In the rows, zero is written as 128.
Where one turn sends some rows of the set: a few examples, then the rows asked
puva: [130 143 126 130 110 125 148 132 121 139 129 134 107 139 127 126 161 112
 139 142 130  94 101 124 130 147 133 128 133 104 137 122 119 184 142 129
 183 124 130 148 131 111 124  52 115 138 148 111 114 134 123 131 115 116
 116 119 152 140]
zake: [139 124 128 138 112 161 134 132 115 160 123 178 102 115 143 111 159 120
 143 108 148 145 107 106 121 102 144 109 156  84 132 126 124 156 142 156
 132 138 135 154 123 109 153 109 101 138 120 143 147 150 122 147 106 135
 145  98 108 119]
gif: [139 133 129 111 123 128 109 135  90 148 140 147 104  98  99 132 113 163
 111 122  98 159 132 121 120 138 138 132 120 151  94 107 123 125 133 134
 119 133 132  96 166 102 130 131 125 122 143 129 117 123  86 135 103 134
 118 127 142 135]
vud: [151 122 121  99 134 163  98 123 136 106 138 166  90 162 155 118 144  82
  96 146 135 143 131 131 108 111 127 104 127 101 143 123 115 134 120 115
 159 135  89 139 120 115 123 131 123 173 109 123 129 150 147 150 126 114
 128 140 123 145]
dos: [126 136 138 129 113 147  83 173 139 139 118 118 104 148 169 120 113 126
 146 134 126 116 151  90 120 130 125 148 131 129 114 131 111 144 122 122
 132 178 122 161 156 113 111 138 151 152 104  85 127 146 126 130  97 128
 148 136 139 158]
Gezaz: [138 137 141 111 119 139 124 122 125 150 118 154 147 104 152 134 115 137
 152 181 185 102 137 138 126 129 147 142 125 103 141 153  87 137 130 114
 150 120 102 134 148 155 123 127  85 132 128 129 114 130 159 160 127 160
 114 141 157 154]
nisar: [127 137 117 115 133 158 126 137 174 160 104 118 163 108 133 136 141 119
 158 126 109 114 139 128 124 113 150 114 143 123 115  92 117 116 139 148
 131 140 111 148 155 143 102 166 134 113 133 132 138 110 144 124 127  92
 139  86 124 111]
Munav: [113 118 133 131 110 131 125 120 148 149 122 161 152 117 119 105 178 147
 132 131 136 159 136 129 127 137 114 115 141 153 129 148 119 134 118 135
 112 132 122 148 117  96 133 138 108 135 127  87 124 141 167 143 138  55
 132 132 148 137]
kege: [150 133 120 108 133 134 102  95 104 136 148 115 154 148  97 127 152 121
 151 151 149 153 160 137  91 132 144 125  97 110 148 134 111 102 121 128
 144 129 140 138 155 127 115 135 137 103 163 142 105 110 117 132 134 118
 114 104 106  93]
fol: [111 135 146 149 119 118 162 102 112 135 132 146 147  94 124 140 137 106
 141 109  99 136 145 117 154 130 132 143 130 147 112 127 121 128 133 140
 145 106 136  93 128  89 113 157 161 129 118 128 107 135 129 117 132 122
  93 100 149 154]
zote: [122 122 171 134 116 116 127 112 103 130 128 128 144 165 139 148 124 119
 110 178 129 125 104 133 148 101 116 141 156 118 134 125 113 120 124 145
 130 121 115 151 135 137 130 151 108 160 139 137 121 121 180 129 155 146
 122 144 122 152]
ges: [133 158  92  94 121 124 115 144 102 106 142 102 122 105 138  84 122 133
 158 141 146 148 118 102 162 163 126 152 119 138 150 137 139 145 123 136
 149 161 149 131 141 121 172 120 116 107 121 108 106 132 122 118 121 149
 121  99 139 122]
Nutep: [116  94 118 101 110 146 115 128 124 140 150 122 116 134 133 120 138 136
 141 128 131  90 102 124 128 102 143 115 167 145 136 153 131  91 121 100
 142 162 103 193 150 115 121 125 119 151 118 161 112 133 151 130 147 153
 127 124 118 152]
nemar: [114 141  98  74 124 121 115 153 108 112 136 114 136 152 134 134 121 144
 107 120 153 129 178 101 118 116 172 149 127 101 130 125 138 116 147 107
 175 132 112 152 154 110 137 141 131 140 142 135 130 128 160 118 114 118
 111 103 105 147]
tafa: [114 125 129 127  77 129 111 138 141 135 120 150 102 117 142 149 155 108
 136  85 125 145 133 126 123 131 129 117 115 169 130 141 121 128 104 159
 132 150 127 119 132 126 135 138 132 141 133 149 112 154  94 125 126 167
 135 108 180 129]
semo: [155 163 118 138 131 131 120 137 143 141 148 149  94 107 141 136 116  98
 123 128 120  76  88 116 120 128 145  93 148 116 132 126 101 122 138 169
 125 122 133 118 122 105 154 132 134 124 119 114 129 111 167 163 153 134
 130 139 127  90]
zomip: [131 143 135 139 109 138  98 122 112 152 145 119 104 119 119 141 136 124
 121 139 152 100 136 130 127 153 168  84 142 147 137 109 114 174 127 125
 148 120  97 128 118 147 127 106 156 123 114 132 133 133 127 127 167 130
 161 102 135  92]
Nelok: [117 163 123 124 122 101 138 124 131 110 156 133 111 123 165 135 140 115
 112 120 175 111 114 123 117 126 158 129 138  93 142 129 139 144 113  83
 129 142 131 116 130 139 106  93 119 116 144 101 115 175 152 145 128 163
 134 120  99 137]
bos: [159 126 138 118 125 145 114 118 133 127 143 121 125 138 126 137 114 100
 114 124 153 113 140 109 146 126 111 131 130 171 145 166 130 134 119 159
 158 122  90  84 146 131 117 121 136 116 130 130 129 162 165 102 128  93
 110 164 124 120]
Zupi: [133 118  92 115 118 127 148  91 122 149 130 120 116 104 135 121 113 153
 126 176 160 114 138 107 133 121 159 123 140 114 100 149 146  94 120 108
 158 144 110 136 147 166 138 112 141 136 125 143 128 132 119 159 132 141
 129 150  98 133]
penab: [138  94 150 118 106 142 140 143 128  99 114 168 132 109 159 108 130 116
 137 138 150  89 143 100 110 121 149 131 145 113 145 128 118 134 109 106
 120 161 177 120 144 153  98 133 130 105 117  93 107 127 135 109 130  98
 126 116 137 139]
bop: [123 130 103 142 106 149 142 122 124 112 122 131 114  85 135 168 134 122
 113 121 128 112 140 155 112 143 146 123 121 112 141 146 105 134 119 133
 110 119 147 119 146  82 130 127 104 128 122 100  79 121  97 125 118 126
 126 132 181 128]
Dodun: [135 103 115 121 122 138 120 123 112 134 159 110 123 111 129  98 171 125
 128 133 138 165 177 107 156 158 115  90 130 136 165 137 137 148 101 129
 136 163 113 138  99 107 143 140 134 144 128 114 152 109 133 112 126 130
 125 118 139 136]
Dugi: [155 134 141 119 130 125 124 128 149 108 107 175 164 151 142 106 136 136
 140 127 135 130 156 122 113 123 123 116 144 137 139 131 124 110 151 142
 131 120 108 106 170 134 117 109 103 128 137 115  94 156 160 147 146 129
 110 129  76 169]
kotav: [156 130 111 159 138 122 113 148 118 126 137 100 125 117 127 126  99 132
 101 126 165 116 156 101 127 127 170 137 116 145 131 113 137 122 137 109
  96 129 139 121 125  98 148 136 102 129 113 155 131 171 147 132 136 117
 108 153 115 103]
kapod: [115 181 114 142 143 104  98 119 143 150 126 127 162 139 101 120 117 132
 145 119 114 116 152 122 107 140  93 108 130 113 139 167 123 110 126 139
 153 131 151 137 121 107 119 159 121 148 157 140 118 150 134 147 145 135
 116 123  97 144]
zil: [135 141 115 121 138 127 138 169 122 138 100 123 142 155 134 121  86 156
 148 151  93  88 156 136 137 139 135  98 132 141 131 121 104 147 112 142
 151 150 139 124 138 124 121 132 127  76 144 130 112 109 139 150 124 147
 141 103 123 130]
tuso: [121 150 111 125 111 118 128 134 136 134 131 111 158 106 114  87 115 115
 144 127 130 161  83 110 106 143 124 145 142 119 140 128 115 130 113 132
 116 128 150 102 135 120 146 110 108 122 144  84  99 159 155 165 136 109
 127 151 160 118]

zomip moves to nisar
Gezaz moves to Zupi
tafa moves to fol
Now these:
bos moves to penab
tuso moves to ges
nemar moves to vud
kege moves to zake

Where one turn sends some rows of the set: a few examples, then the rows asked
ral: [137 133 146 122 122 154 132 113 132 149 111 117 130  66 108 114]
Sadi: [120 123 142  95 125 135 155 130 153 113 140 107 109  70 113  81]
sobol: [140 115 160 114 126  95 127 104 149 138 139 143 139 106 166 129]
totuf: [134 133 153 102  98 101 108 130  94 154 148 104 100 130 141 109]
Vogi: [117 158 157 113 102 140 117 126 129 131 112 133 115  69 133 139]
Nedor: [ 92 136 127 142 110 139 114 144 127 123 161  97 124 110 128 104]
Tun: [116 116 141 129 160 149 107  99 132 137 168 104 112  97 133 130]
gez: [ 89 112 177 137 118 108 118 153 136 153 103  85 105 112 152 117]
Doval: [113 117 139  75 125 113 115 139 102 126 104  82 115 134 141 137]
soru: [129 125 142 123 123  88 142  87 123 174 118 105 113 112 139  85]
zod: [110 111 142 129 162 147  99 121 137 115 140  89 115 102 145 145]
vus: [125 108 163 110 146 122 130  81 126 131 146  84  92  86 141  87]
bib: [126 133 160 122 168 115 133 109 143 131 143  83 136 104 114  75]
rez: [106 108 142  75 134 131 127 117 100 172 134  83 103 117 124 106]
dem: [ 92 123 127 105 129  93 140 130 141 156 133 111 142 117 184 135]
dar: [110 107 158  94 151 120 125  98 135  92 111  79  96  95 160 122]
geda: [117 130 149 135 139 136  93 117 133 117 161 110 106 101 152 143]
gol: [ 80 150 164  93 108 104 142 100 131 151 143 126 120 107 133 133]
rog: [135 113 175  98 151 108 141  91 157 127 121 116 141 107 130  81]
mireb: [ 93 104 126 116 142 106 143 134 140 174 130  98 136 110 175 114]
dirup: [ 96 101 163  93 148 113 125 120 156 140 111 120 130  99 183 135]
Tagik: [114 125 155 121 127 153 118 146 136 138  83 106 114  67 135 129]
Ter: [132 120 147 110 149 134 123 151 141 164 125  73 130 103  98 119]
ninu: [117 118 119 123 128  94 147 123 135 170 142 111 148 118 170 118]
zimor: [119 105 189 108 148 105 118 129 161 118  98 101 124 108 161  85]
Kavu: [128  84 162 120 154 115 133 108 150 168 133 118 132  93 164 103]
lokov: [135 105 140 121 136 110 151 111 129 146 107  92 153 121 103 119]
bekod: [122 140 150 109 105 121 138 144 151  99 145 120  99  77 132  91]
dadi: [130 136 132  97 105 105 129 102  91 127 126 114 159  97 140  87]
Lep: [ 88 131 116 125 126 147 120 141 129 106 141  90 137 117 122 122]
desek: [ 83 122 148  79 104 124 122 133  92 143 102 109 137  83 150  87]
tebot: [109 137 195  92 125  97 122 103 156 123 129 134 119 101 157  89]
lavut: [ 73 134 122 121 129 155 124 127 127 130 157  93 124 104 118 108]
virib: [127 161 151  94 122 119 118 128 135 153 155 111 129 104 100 135]
Ropap: [142 129 164 117 120  98 115  96 124  96 142 100  98 103 161 113]
Kosi: [108 171 167 108 136  97 116 113 145 110 154 109 131 105 138 106]
naz: [114 109 146 106 101 115 119 138  91 148 106 104 144  88 140  71]
vanol: [109 103 143 116 128 124 119 131  96 147 103  80 139  87 152  66]
ruk: [ 98 145 166  94 128 124 106 166 146 147 124  92 109 101 132 142]
lenol: [116 117 143 104 125 134 143 156 156  91 117  97 104  78 129  98]
zok: [111 143 145 101 108  73 130 106 130 129 101 112 114 127 165 126]
levuk: [112 126 136  85  95 112 126 124  93 124 109 117 157  94 137  93]
Gep: [ 77 135 152  82 109 117 113 130 102 123 110 103 132  87 174 101]
fasas: [ 86 138 176 110 162 112 114 144 153 110 119  75 117 101 146  98]
numeg: [ 90 109 142  97 146 102 142 108 132 156  80  84 107 112 155 104]

gol moves to lokov
rog moves to zimor
Now these:
Lep moves to Nedor
vanol moves to Gep
Ropap moves to vus
mireb moves to dem
soru moves to numeg
Tagik moves to Vogi
Ter moves to ruk
Kavu moves to dirup
totuf moves to rez
lenol moves to bekod
desek moves to levuk
zod moves to geda
Kosi moves to bib

Where one turn sends some rows of the set: a few examples, then the rows asked
Musu: [119 127 131 128 124 118 139 138 131 124 140 123 100 140 145 134  80 122
 160 150 133 103 123  80 158 137 129]
nim: [105 104 109  81  92 121 123 127  94 119 103 153  76 134 137 159 148 130
 135 133 102 127 110 137 114  97 128]
Sukin: [119 105 105 114 132 116 120 152 119 157 138  99 114 143 118 138  94 134
 137 131 117 149 116 112 136 146 171]
ref: [128  88 117  71 128 123 139 124 112 137 128 159  76 140 130 154 174 101
 135 139  88 139 113 134 123 122 109]
lizis: [126 113 109  88 138 107 135 155 132 129 117  96 118 166 155 152 152 100
 117 135 135 115  92 140  91 111 115]
Geso: [140 171  94  89  92 147 136 126 124 165 129 137  92 162 116 138 133 136
 131 116 120 143 143 126  93 139 115]
zogu: [134 123 128 142 160 104 112 123 115 146 101 119 109 141 145 122  98  92
 159 147 113 114 137 170 144 136 114]
netuz: [140 161 138 135 131 130 105 129 111 156 124 151  84 140 141 117 129  93
 156 152 102 106 143 171 123 138  98]
Rudan: [107 129 117 120 121 152 140 160 122 114 146 118 104  99 129 161 168 120
 143 153 152 119 105 133 137 144 114]
pem: [118  98 123  97 124 116 118 182 121 134 117 120 111 180 161 143 142 116
  97 167 127 140 111 130 116 124 109]
Gem: [155 109 137 107 130 122 117 119 167 150 139 115 129 162 135 143 138  80
 137 115 109 155 127 136 121 165 128]
tof: [127 160 124 108 119 115 122 106 126 128 110 114 116 126 117 157 146 100
 157 100 112 148 144 132  83 124 148]
zapaf: [117 133 138 124  70 127  92 140 131 129 118 113 120 154 155 145  96 120
 128 128 119 143 126 128 110 141 154]
buzu: [138 182 113 105 125 119 145 121 124 125 133 147  95 142 130 136 130 125
 164 135 148 106 154  90 123 128  98]
gitu: [130 126 141 125 116 127 105 139 115 151 118 153  97 153 127 134 146 106
 127 146  90 185 170 112 117 147 141]
mesan: [146  84 131 120 118 138 132 122 121 153  89 129  78 136 142 115 161 113
 114 135  81 135 140 101 150 123 104]
Lapo: [139 134 138 113  95 123  93 167 106 135 112  97 103 128 164 117 157 134
 104 156 119 107 117 104 129 136 129]
viti: [168 121 121  94 141 105 114 135 146 129 108  94 125 132 140 132 180 121
 116 119 135 122 121 128 146 134  99]
Ror: [121 115  92 111 121 145 160 117 138 119  80 134  98 142 143 156 155 113
 130 151 161 141 131 137 153 148  94]
Pigom: [138 114 124 123 151 110 148 121 149 132 142 125 107 148 133 133  95 109
 166 136 137 109 127  86 164 140 117]
dubim: [113 124 104 126 107 164 156 124 109 145 105 122  71 136 165 135 153  94
 130 171 136 104 113 114 116 154 130]
zise: [117 132 135  93 101 143 144 116 123 117  86  94  96 100 131 148 144 130
 133 117  95 116 118 118 128 117 103]
dedo: [134 167 134 124 127 123 104 127 120 134 110 149  98 136 130 134 119 111
 157 144 117 118 148 184 136 132  84]
Vov: [134  89  92 160 126 131 123 145 121 143 122 144  92 136 145 132 173 113
 132 139 162 115 122 129 145 119 130]
vipon: [117 140 148 128 152 120 111 140 108 137 114 116 109 125 144 131  92  98
 159 167 105 119 131 167 142 153 110]
Topa: [147 156  97  94  99 149 135 129 125 177 132 148  87 172 117 129 139 132
 124 123 115 152 153 123 104 146 112]
zamed: [130 103 102 105 149 111 132 142 131 157 142  96 120 143 110 143 104 127
 142 122 119 151 113 118 139 149 162]
fedu: [146 165 120 120 127 122 138 132 117 142 137 164  82 157 140 121 135 119
 151 152 136 116 163  78 133 137  98]

Lapo moves to mesan
Rudan moves to dubim
Now these:
lizis moves to nim
gitu moves to Gem
dedo moves to vipon
buzu moves to Musu
Sukin moves to Topa

Where one turn sends some rows of the set: a few examples, then the rows asked
fopoz: [125 121 131  95 102 161 168 134 167 109  96 127 147 102]
ded: [ 68 123 132 113 164 141 196 163 138 102  75 122 114  75]
Ripir: [125 146 135 107 103 159 189 150 165 103  86 116 128 127]
neta: [108 149 105 116 132  99 147 121 116 117  59 131 108 115]
zuf: [ 97 140 109 140 138 149 138 141 164 136  90 166  99 116]
tikos: [121 116 139 114 112 133 164 136 161 129  47 110 146  86]
Nasod: [113 138 136 120 134 163 186 161 169 136  93 161  84 130]
Nafa: [111 107 145 128 166 166 196 120 144 103  88 110 108  95]
guti: [117  97 134 131 106 138 160 132 157 133  68 130 146  67]
sedes: [108 113 166 111 138 161 138 115 143 142  65 120 118 113]
niv: [102 128 166 126 147 129 148 166 133 129  97 133  88 137]
pura: [111 113 150 125 106 148 166 147 172 123  43 114 141  94]
Sot: [ 79  96 117 113 163 128 185 159 141  89  92 151 118  79]
kes: [115 146  93 123 123 107 130 131 121 115  69 129 109 100]
daf: [106 103 122  82 135 113 158 151 124  84  69 154 108 104]
Nemad: [ 98 156 107 148 150 142 151 129 161 138  65 142  92 113]
popo: [ 95 111 131  83 150 107 180 148 122  91  65 149 108 114]
gub: [ 93 120 141 155 176 134 140 149 151 111  70 121 101 123]
vev: [102 144  95 145 147 153 133 142 162 130  78 148  90 101]
zimo: [ 74 117 131 114 175 137 201 166 146 111  83 132 101  76]
Zili: [ 93 126 148 139 118 133 187 168 138 140  71 115 118  62]
vazi: [122  83 160 129 145 127 179 134 123  97  65 135 102 108]
gov: [ 98 109 117 104 135  92 153 148 119  88  81 158 119 105]
foso: [ 90 153 106 144 150 151 152 120 153 123  62 154  94 123]
revap: [124 108 126 118 109 142 143 141 157 123  55 116 142  69]
rup: [ 78 110 137  95 147 110 172 144 114  97  54 153 108 101]
Pof: [102 118 118 145 132 139 172 167 142 143  81 129 106  46]
sopab: [116 126 131 109 126 163 170 170 163 124 105 166  87 115]
vubam: [ 95 113 119 146 135 136 188 159 141 128  95 132 121  48]
Fepa: [ 93 154 108 121 133 104 161 123 106 110  68 132 103 113]
Lemot: [119 129 137 151 148 108 168 141 113  95  84  97 111 110]
mife: [130 129 143  85 111 153 189 150 166 104  87 120 129 124]
Sume: [118 127 159 133 131 154 180 121 122 149  96 109 100  87]
rifog: [113 142 137 128 115 155 178 150 158 127  82 164  83 134]
luga: [103 148 151  98 145 151 150 137 139 114 104  98 118 133]
lokas: [113 134 130 105 111 160 171 157 166 127 118 161 110 121]
fodip: [ 87 112 114 107 169 148 184 170 141  94  93 141 100  73]
did: [ 97 147  91 135 137 106 128 132 135 110  85 140 115 110]
gafe: [100 125 138 148 138 130 182 157 146 146  62 110 116  56]
koz: [132 125 123  80 110 157 170 152 156  99  94 123 130 109]

foso moves to rifog
kes moves to vev
Now these:
guti moves to vubam
Nemad moves to Nasod
Sume moves to Nafa

